One vector is turned by the same rotation once a tick. Each row is the vector after some number of ticks, and that number follows the row.
The counts run from 0 to 345.
[-0.13 -0.08  0.85 -2.27 -2.16 -2.98 -0.64 -1.12 -0.46 -4.56 -0.77  2.88
  1.93 -3.37  1.10 -0.55 -2.76  1.87 -3.14  0.51  2.01  2.78 -4.27  0.19
 -0.01  2.07  1.10 -0.94  1.54  2.14  0.66  1.53 -0.14  1.49 -2.13 -0.22
 -1.71 -1.23  2.25 -1.86  2.53 -1.31]	68
[ 3.04 -3.32 -1.82  1.34 -0.10  3.08 -5.20  0.61  2.07  3.01  1.08 -3.51
 -2.82  0.18  1.69 -0.99 -0.17  1.27  1.93  1.25 -0.31  2.05 -1.87  1.51
  1.30 -1.66 -2.19 -0.83 -0.78  0.58  0.16 -1.44 -0.47  4.38  0.57 -2.80
  1.55 -0.26  0.16 -0.45  1.83  0.37]	110
[-1.20  0.62 -2.17  2.68  4.32  2.60 -2.23  2.73 -0.43  1.42 -0.31 -1.15
 -1.65  4.76 -1.12 -1.75  1.84  0.60 -0.75 -0.64 -1.75 -0.96  0.63 -0.23
 -1.51 -2.32  0.96 -0.46 -1.36 -3.61 -1.89  0.54  1.69  1.93 -0.43 -1.54
  1.10  0.62 -1.30 -0.69 -2.76  0.86]	131
[ 1.15 -1.00 -2.73 -1.84 -1.64 -0.40 -1.20 -0.42 -1.19  1.50 -0.48 -3.32
  1.74  1.27  0.50 -2.41 -0.30 -1.16  0.49 -2.98 -0.76  2.01 -2.35  1.54
 -2.05 -3.06 -1.25  2.01  0.98 -0.27 -1.16 -1.48 -5.19  3.96 -1.32 -4.36
  2.97 -0.89 -0.97  0.34  0.17  1.76]	107
[ 1.51  0.18 -1.84  0.63  1.29  0.17 -0.38 -2.39  2.27  0.11  2.35 -0.18
 -4.63  1.66 -2.83 -0.63  0.93  1.29 -2.96  0.13 -1.52 -2.52  3.55 -1.40
 -0.47  2.97  0.28 -2.64 -1.63  0.75  1.95 -0.32  2.13 -1.61  0.22 -2.73
 -3.12  3.35 -1.23 -1.47 -2.44 -0.61]	25
[-0.56 -0.39  0.53 -0.57  0.08 -1.08 -3.19 -0.30  2.15  0.01 -1.51  0.60
 -1.04  2.98 -0.64  1.33 -1.96 -0.28 -1.95 -1.93 -0.97 -0.34  0.45 -0.67
 -0.96  0.89  0.05 -1.89 -0.39 -0.69  2.01  3.32  1.60  0.28  2.24  2.95
 -5.85  2.60 -1.97  4.41 -2.61  0.04]	180
[-0.88  0.83  2.02  1.41  1.43  1.22 -0.40  3.55 -0.34  1.80 -1.20 -2.21
  3.51 -1.24 -1.35 -0.17  1.86 -1.22  1.33  3.12 -3.88 -0.30  2.21 -1.71
 -1.58 -2.17 -0.28  2.96 -2.03  0.44 -2.46 -0.33 -1.85  2.89 -1.60 -1.41
 -1.12 -2.18  2.91 -2.56 -2.29  1.21]	137
[ 0.32  2.45  3.36 -1.05 -0.30 -3.66 -0.46 -2.91  2.43 -1.06 -1.57  2.82
  1.00  2.24  1.76 -0.01 -2.11  0.41 -1.03  2.02  1.26  0.36 -1.77  0.70
 -1.46  2.05  0.51 -0.57  2.59  2.55 -0.35  3.73  0.48  0.90  3.84  2.47
 -2.41 -1.57 -1.88  2.01 -2.10  2.36]	59
[ 4.97 -1.43  1.15 -3.81 -0.72 -0.17 -5.39  1.39  1.00 -1.22  0.39  1.47
  2.57 -0.75  2.93  3.68 -0.96 -2.98  1.47 -0.57  0.60  0.20 -1.55  2.28
  1.04 -0.44 -0.57 -0.50  1.48 -1.17  0.50  1.41 -1.19  0.37 -2.37  0.18
  0.85  2.61  1.83  2.83  0.87  1.29]	84
[-1.55 -0.64 -0.48 -3.25  0.49 -3.11 -2.23 -0.99  0.63  0.80 -1.99 -2.01
  2.57 -0.26 -1.58  0.89 -0.45 -0.57 -1.37  0.53  2.58  1.34 -5.23 -0.02
 -0.01  0.35 -1.48 -2.45  0.45  2.82  2.40  1.77  2.60 -1.17 -1.26  0.44
 -2.54  0.76 -1.74  1.59 -1.46 -3.41]	66
[ 1.00 -0.14  1.61 -3.87 -3.63  0.37 -1.31 -0.15 -0.60 -1.78 -2.26 -0.90
  1.30  0.12 -0.98  2.81 -2.81  0.69  0.65 -0.54  1.37  0.76  0.42 -1.82
  1.38  0.81 -1.06 -1.04 -0.18  0.78  2.17 -0.97  0.27  5.77 -1.55  0.82
 -4.49  0.35 -0.22 -1.52 -2.52 -2.36]	186
[-2.07  0.76 -0.07 -3.48 -3.37 -1.72 -0.47  2.38 -1.76 -0.13 -2.01  0.45
  1.25  3.78 -0.49  1.83 -2.00 -1.67 -0.17 -4.18  0.20 -1.21  2.72 -1.63
  0.43 -2.16 -0.07 -2.30 -1.36  0.50  0.96  0.90 -1.71  4.51  0.39 -2.25
 -2.43 -1.24 -3.07 -0.35 -1.34  1.15]	306
[ 1.04 -1.30 -2.74  2.25 -3.92 -0.55 -0.01 -1.91  0.56 -0.54  2.73 -1.87
 -4.42 -0.23  1.64 -0.10 -0.03 -2.60  0.13  0.85 -4.48 -0.65  4.01  1.64
 -1.96  0.24 -1.31  1.33 -1.76 -0.95 -0.43 -1.26 -4.15  1.39  1.71 -2.22
  0.58  1.53  1.61 -3.48  0.84  3.25]	4
[-1.63 -0.30 -1.55  0.06  1.56  0.68 -1.96  1.74  0.02  2.44  2.61 -2.81
  2.76  0.22 -3.38 -1.37  0.87  0.11  0.56  2.61 -0.50 -1.12 -2.56 -1.45
 -2.21 -0.07  0.07 -0.71 -0.15 -0.69 -2.89 -0.34  0.22  0.67  2.44 -2.66
  3.06 -3.91 -3.81  1.21  1.82 -1.13]	116
[ 0.73  1.34  0.94 -2.39 -2.18 -1.95 -1.08 -3.72 -0.64 -0.46  1.58  1.15
 -2.59  1.83  0.84  1.57 -2.94 -2.08 -1.16 -1.49  0.83 -3.13 -0.86  3.67
 -1.82  1.61  0.10  0.08 -0.20  0.12  0.77 -2.90 -0.86  1.79  3.83 -1.52
  0.88 -1.63 -1.14 -2.33 -0.57 -0.34]	328
[ 0.73  2.38  1.68 -1.31 -1.80 -1.23 -4.83 -3.63 -0.27 -1.06  0.97  2.62
 -0.51  3.82  1.40  1.76 -0.68 -1.26 -0.51  1.42  3.40  1.07  1.32 -0.40
 -1.45  1.39  0.20 -0.66  2.15 -3.68 -2.13  1.24 -1.29  2.52  4.15  0.55
 -0.08 -0.48  0.74 -3.29  2.67  0.92]	333
[ 2.96 -1.09 -3.10 -0.17  3.94 -0.15 -1.35  1.16 -1.36 -0.07  1.66 -1.27
 -0.32 -1.95 -3.07 -2.50  4.18  2.02 -1.09  1.22  0.37 -0.84 -1.95 -0.81
  1.10  1.52  0.49 -1.36 -0.38 -2.77 -0.08 -1.49  4.17 -1.10 -1.73 -4.22
  2.52  0.43 -1.91  1.10 -2.42  0.60]	245
[ 1.19 -2.58  0.05  0.73 -0.90  0.10  1.02  2.51  1.98 -0.38  0.98 -2.64
 -1.35 -0.11 -1.02  2.10 -1.79 -2.90  0.30 -2.92 -2.69 -1.70  3.40 -1.84
  0.91 -0.98 -1.16 -0.86 -3.79 -1.27  3.43 -0.01 -0.02  1.92 -0.39  2.40
 -5.45 -0.01  0.54  2.36 -2.31 -0.48]	300
[ 1.05  0.26 -1.17  4.11  2.42 -0.39 -1.14  3.20 -0.43 -0.17  1.04  2.97
 -1.13 -0.19 -1.73 -1.17  2.16  1.26  2.14  5.49 -1.70 -3.50  3.92 -1.98
 -1.80  1.77 -1.29 -1.22 -0.46  2.10 -1.71  0.86  1.73  2.05  1.75 -1.56
  0.54 -0.70 -0.43 -1.46 -1.74  2.59]	139
[-3.51 -0.19 -2.04  1.33  1.70 -5.22  1.26  1.92 -2.37  0.16 -1.23  0.73
  1.92 -1.48  0.05 -3.77  0.16 -0.05  1.35  1.79 -0.78  0.35 -2.45  1.39
 -2.28 -1.02 -0.78 -2.46 -0.76  3.35 -1.25  1.78 -0.63 -2.22 -3.15 -3.77
  0.62 -0.99  0.91 -0.13 -2.28  0.88]	267
[ 1.54  1.29  1.23  1.18 -0.13 -1.85 -0.14  0.40  0.42  0.38 -0.51 -0.52
  1.48 -3.16  2.00 -2.07  1.61 -1.34  1.50  2.38 -1.20  2.80  1.95 -0.76
 -0.78 -1.32 -0.10 -0.23 -1.55  0.49 -3.74  3.24 -1.83  0.54 -1.03 -1.24
  2.72  0.23  2.58  1.06 -0.23  5.28]	258
[-2.48  0.43 -1.53 -1.97 -0.58 -1.36  2.39  1.90 -0.57 -3.75  0.76  2.73
  0.84  1.49  0.40  1.58 -2.49 -0.08 -0.28 -2.33 -0.62 -2.77  3.94 -0.16
 -0.01  0.53  1.47 -2.03 -0.29 -1.17  0.19  1.73 -2.24  2.48  1.30 -2.72
 -1.90  1.10 -0.19  0.06 -2.83  1.11]	302
[-2.38 -0.37  3.28 -4.27 -1.54 -2.30 -2.80 -0.30 -1.04  0.09 -1.64 -0.95
  3.51  0.53 -2.65  0.08 -4.49 -1.44 -0.26 -2.10  4.02 -1.03 -1.50 -1.50
 -0.98  1.06 -0.13 -1.79  0.15  0.75  0.59 -2.03  1.47  0.43 -2.51  0.96
 -3.27 -1.57 -2.42  0.87 -0.81 -3.21]	191
[ 5.08 -0.09  0.80  3.40  4.19  1.04 -0.51  0.91  0.44 -0.50  1.84 -0.91
 -1.71 -0.75  2.17 -1.60  1.27  1.15  0.63  0.65  0.60  2.37  2.65 -0.65
  1.30 -0.15  0.70 -0.90 -1.54 -1.47 -1.77 -0.33  0.62  1.52 -0.68  0.24
  2.93  0.46  2.12  1.09 -0.81  5.49]	254
[-0.74 -1.03 -3.82  1.57 -2.35 -0.15 -0.62 -0.41  0.70  1.46  4.12 -4.37
 -2.09 -2.37  0.48  0.66  1.43 -1.98  0.42 -0.43 -1.59 -0.07  4.42 -1.35
  0.16  1.90 -0.81 -2.34 -2.34 -2.96 -0.48 -0.23 -0.96 -0.92  2.39 -1.22
  1.14  0.49  0.85  1.26  2.96  2.69]	0
[ 1.48  1.68  2.11 -0.10  3.86 -2.88 -0.40 -2.61  2.44 -0.11  0.69 -0.91
 -2.27  2.88  1.98 -0.79 -2.27  1.11 -0.26 -0.93  3.19  0.72 -0.50  0.82
  0.88  2.61  0.72 -2.36 -0.86 -0.89  0.78  1.70  2.48  0.23  3.34  3.61
 -2.05  1.56  0.91  3.00 -3.80  2.02]	55
[ 0.01 -0.71  2.86 -2.76 -2.05 -0.10 -1.69 -1.85 -1.86  0.73 -0.08  0.95
  3.15 -0.49  1.76 -0.95 -2.37 -3.83 -1.04 -0.03  1.86  1.91 -0.59  0.30
  2.12 -2.87 -1.33  2.46  3.85 -0.93 -2.55  0.57  0.12  1.78  0.77  0.08
 -0.78 -4.03 -0.13 -2.43  1.17 -0.33]	212
[-2.02 -2.79  0.34 -0.83  2.55 -2.01 -0.84  1.54 -1.21  0.98  1.61  2.88
  4.05 -2.30  2.12  0.13 -2.88 -1.92 -0.09  0.57  1.53 -2.60 -0.91  3.37
  0.36  0.67 -0.74 -0.20  4.02 -1.30 -2.61 -0.05 -0.08  0.11 -0.30 -3.92
  2.16 -1.87  1.68  0.53  0.44 -2.09]	93
[ 1.20 -2.24 -0.22  0.01 -1.72 -0.37  2.10 -1.01  0.33  0.12  3.30  0.75
  2.89 -3.54  1.10 -0.95 -2.20 -1.94 -1.46 -0.93  0.85 -0.88  0.24  0.78
  0.78  2.09  0.35  1.41  1.07 -1.28 -2.49  0.54 -2.59  1.30  1.01 -4.07
  0.80 -3.37 -0.52  1.64  2.39  1.97]	98
[ 0.70 -1.64  2.02 -1.99 -0.11  1.12 -2.01  0.37  2.05 -1.49  1.36 -2.87
  2.01 -1.06 -1.01  0.98 -1.19  0.89 -1.46 -3.11  4.00  2.27 -2.73 -0.84
  2.81  1.69  3.27 -1.65 -0.81 -4.41  0.54 -0.83 -0.19 -0.05 -0.57  1.28
 -1.49 -0.11  0.50  4.03  1.97 -0.98]	76
[ 0.47 -0.67 -1.55 -0.81  2.43 -0.22 -2.77 -0.75 -1.22  0.89  0.51 -1.42
  2.13 -3.64 -0.39 -1.88  1.25 -1.12 -1.62 -1.15 -0.74  1.38 -0.73  0.91
  0.57 -1.63  0.10  2.39 -1.95 -2.68 -0.72 -1.49 -0.02 -3.25 -4.91 -4.53
  1.75  1.14  4.73 -0.91 -0.65 -0.46]	247
[-4.24 -1.67  0.37  0.07 -1.11 -1.08 -0.51  3.75 -0.97 -0.94  1.05 -3.76
  1.44 -1.23 -2.50  1.32 -0.86 -2.39 -0.77 -3.02 -2.61 -0.29  0.98 -4.42
  0.97 -1.59  2.46 -1.06 -5.04 -3.42 -0.52  0.50 -1.72  0.63 -1.27  1.04
 -4.31 -2.20  2.10 -0.54  1.10 -0.95]	296
[-3.12 -1.09 -2.09  3.37  2.81 -0.33 -0.23  1.88  1.38  1.76  1.36 -5.17
 -0.54  0.94 -2.37  0.35 -0.41  2.74  1.52  0.38  0.12 -0.29 -0.88  0.22
 -0.58  1.12  3.00 -4.34 -3.85  0.60  0.18  1.74 -0.89 -0.13  1.98 -1.93
  0.52  1.06  0.10  2.90 -0.80  3.26]	275
[-1.33 -1.13 -5.25  0.23  1.77  0.35 -1.28  1.06 -1.21  0.09  2.21 -2.05
 -0.84 -0.45 -2.30 -1.79  2.21 -0.01 -1.42  1.64 -2.60  1.24 -0.22 -1.32
 -2.67 -0.99 -1.45  2.33 -2.70 -5.38 -1.98 -0.51 -2.88 -1.38 -2.37 -3.84
  0.71  0.08  2.07  0.09  1.13 -3.02]	122
[ 2.82 -0.72 -0.08 -0.22  0.08  2.27 -3.82 -0.92  1.90  1.60  0.35  2.47
  2.96 -1.50  0.32 -0.71  1.44  0.08 -1.31  4.48 -0.87  0.78 -0.88 -1.51
 -0.61  0.92  0.40  1.43  4.22 -0.73 -2.61  2.55 -0.30 -2.52  1.06 -3.84
  1.15 -0.09  1.14 -0.96  1.45  1.02]	238
[-3.48  2.12  1.62 -2.20 -0.53 -3.88  0.99 -2.03 -1.39 -1.18 -0.15  2.73
  1.24 -1.14  0.72 -0.41 -1.82 -1.14 -4.49 -0.87  0.60  0.83 -0.22  1.29
  1.16  0.46  0.87 -1.34 -0.42  1.26  1.97  2.15  2.34 -2.37  0.46 -2.13
 -0.95 -0.56  0.91 -2.99 -2.95  0.96]	48
[ 2.68 -2.04 -0.27 -4.29 -1.87  1.65 -2.09 -0.57  0.97 -1.61  0.87  3.61
  1.50 -2.15  3.84  2.51 -1.46  0.06 -1.24  0.18 -0.62  0.51 -0.39  1.63
  1.99 -2.40  0.66  1.28  1.92 -3.08 -1.92  4.07 -1.13  1.14  0.12 -3.61
  0.30  0.56  1.59  1.68 -1.80  0.56]	83
[-1.65 -1.57 -1.94  0.27  3.40  1.56 -1.15  1.05 -1.78  2.66 -0.13  0.18
  1.87  2.98 -0.77 -3.01 -0.34  2.11  3.00  1.12  0.51 -0.55 -3.07  2.58
 -3.29 -2.34 -1.38 -1.25  0.31 -1.92 -4.53 -1.40 -2.46  2.75  1.13 -5.07
  2.64 -1.62 -0.68 -0.67  0.30 -0.93]	112
[-0.70  1.02  2.65 -0.79 -1.74 -2.36  0.13 -0.40  1.82 -3.89  0.33  2.42
  0.08 -0.30  0.58  3.18 -2.78  0.71 -0.72 -1.05  0.87  1.06  3.03  0.66
  0.77  3.36  2.31  0.35 -1.03 -2.09 -2.18  2.22 -3.30  2.53  0.94  2.65
 -4.76  2.23  3.20 -1.41 -2.15  2.57]	178
[ 0.48  0.76 -1.54  2.19  0.32 -1.06  1.99 -0.85 -1.26 -0.82  0.50  0.94
 -1.82 -1.19  0.48 -3.04 -1.47  2.26 -1.15  0.22 -1.32 -0.23  3.05 -0.73
 -1.53  1.38  0.09 -0.55 -3.55  2.18  0.14 -1.02 -0.71  1.14 -3.14 -3.36
 -0.85  0.16  3.50 -4.10 -1.77  3.14]	148
[-0.64 -1.32 -0.72  4.14  0.88  0.31  0.78  0.04  2.55  0.63  3.14 -0.07
 -2.31 -1.40  1.57 -2.27 -3.02  2.62  0.78  1.85 -2.45  1.90  0.33  0.91
  0.48 -0.15  2.70 -3.05 -3.54 -0.04 -1.25  0.91 -1.65 -0.22 -0.81 -0.70
 -1.57  0.19  5.90 -1.89  0.45  2.11]	273
[ 0.77 -0.43  1.19 -1.56 -1.42 -1.29 -4.73  1.50  1.61 -0.24  0.26  5.19
 -1.21 -0.73  1.58  1.62 -4.39  0.65 -0.45  1.72  1.11 -0.54  0.14 -1.48
  2.96  1.83 -0.73 -4.25  1.05  1.17  1.18  0.33  3.53  1.40 -1.54  1.05
 -4.29  1.52  0.66 -1.79  1.05 -0.60]	189
[ 2.27  1.78  0.75 -1.74 -1.11  1.62 -3.14 -3.11 -1.03  0.69  0.82 -2.16
 -3.30  4.85  1.14  0.64 -2.78  0.48  0.45 -2.01  1.97  1.69  0.22 -1.15
  0.14  0.37 -1.78  0.46 -2.44 -4.37  0.97 -3.61 -0.21  4.93  2.74  1.91
 -2.45 -0.18 -0.11 -0.44 -0.44 -1.40]	330
